128 stands for zero in the data rows.
Here are some points:
[132 103 113 114 108 164  62 122]
[124 129 127 121 116 127 138 158]
[126 140 117 128 132 126 139  56]
[137 140 118 101 120 104  15  54]
[118 153 191 192 168 107 255 212]
[130 127 131 119 125 117 114 134]
[110 115 128 129 149 143 146 112]
[100 108  66  77  90 120  38  42]
[107 137 148 136 126  93 244 183]
[125 123 128 106 102 109  93 136]
[119 122 109 107 116 129  24  65]
[127 102 140 141  98 131 143 195]
[135 135 159 148  95 138 150 176]
[115 118 129 117 126 118 106 113]
[117 115 124 141 131 141 151 140]
[154 149 144 137 151 114 120 121]
[111 133 167 166 156 100 219 170]
[ 98 101 130 127 152  81 110 118]
[121 106 124 121  87 143 156 170]
[123 119 118 119 114 165  84 103]
[144 134 153 142 120 135 134 159]
[139 138 111 118 142 132 106  80]
[116 115 138 133 116 113 197 201]
[128 129 124 131 123 142 112 109]
Then 16 other points, each followed by its number:
[137 148 112 101  88 124  98 113] 0
[130 120 104 115 121 148  75  87] 1
[119 118 125 144 127 148 146 135] 2
[122 116  90  93 104 127  46  45] 3
[107 105  94  93 149  74  20  79] 4
[135 153 121 125 145 112 144  97] 5
[144 125 164 165 140 178 221 241] 6
[135 144 124 125 115 132 166 130] 7
[102 127 156 163 143 153 207 168] 8
[156 160 149 131 134 153 220 201] 9
[116 136 155 167 140 168 201 179] 10
[132 118  93  96 134  89 145 134] 11
[132 112  75  86 135  92 155 143] 12
[112 118 120 125 111 154 199 190] 13
[121 114 132 138 100 163  93 120] 14
[124 130 141 128 125 126  38  58] 15
Which three of these numbered points are nearest to each point below, ignoring the 3 directions in which the first points spread most? Their numbers follow each, nearest first.
[128 106 135 147 124 147 114 120] > 2 14 1
[114 127 127 137 170 147 136  75] > 8 10 6
[127 121 154 130 119 117  44 118] > 15 3 4
[111 130 153 154 151  88 241 214] > 11 3 5
[142 122  91 109 139 173 124 115] > 6 13 9
[149 142 109 107 152 109 138 135] > 12 11 5
[129 120 151 145 110 160  79 140] > 14 15 2
[117 111 129 149 155 168 158 142] > 6 10 8
[135 143 131 134 118 134 164 126] > 7 5 3
[ 98  83 104 127  91 161 123 120] > 14 2 8
[129 123 150 146 118 152 102 153] > 14 2 1
[145 156 136 100 107 131 127 143] > 0 5 7
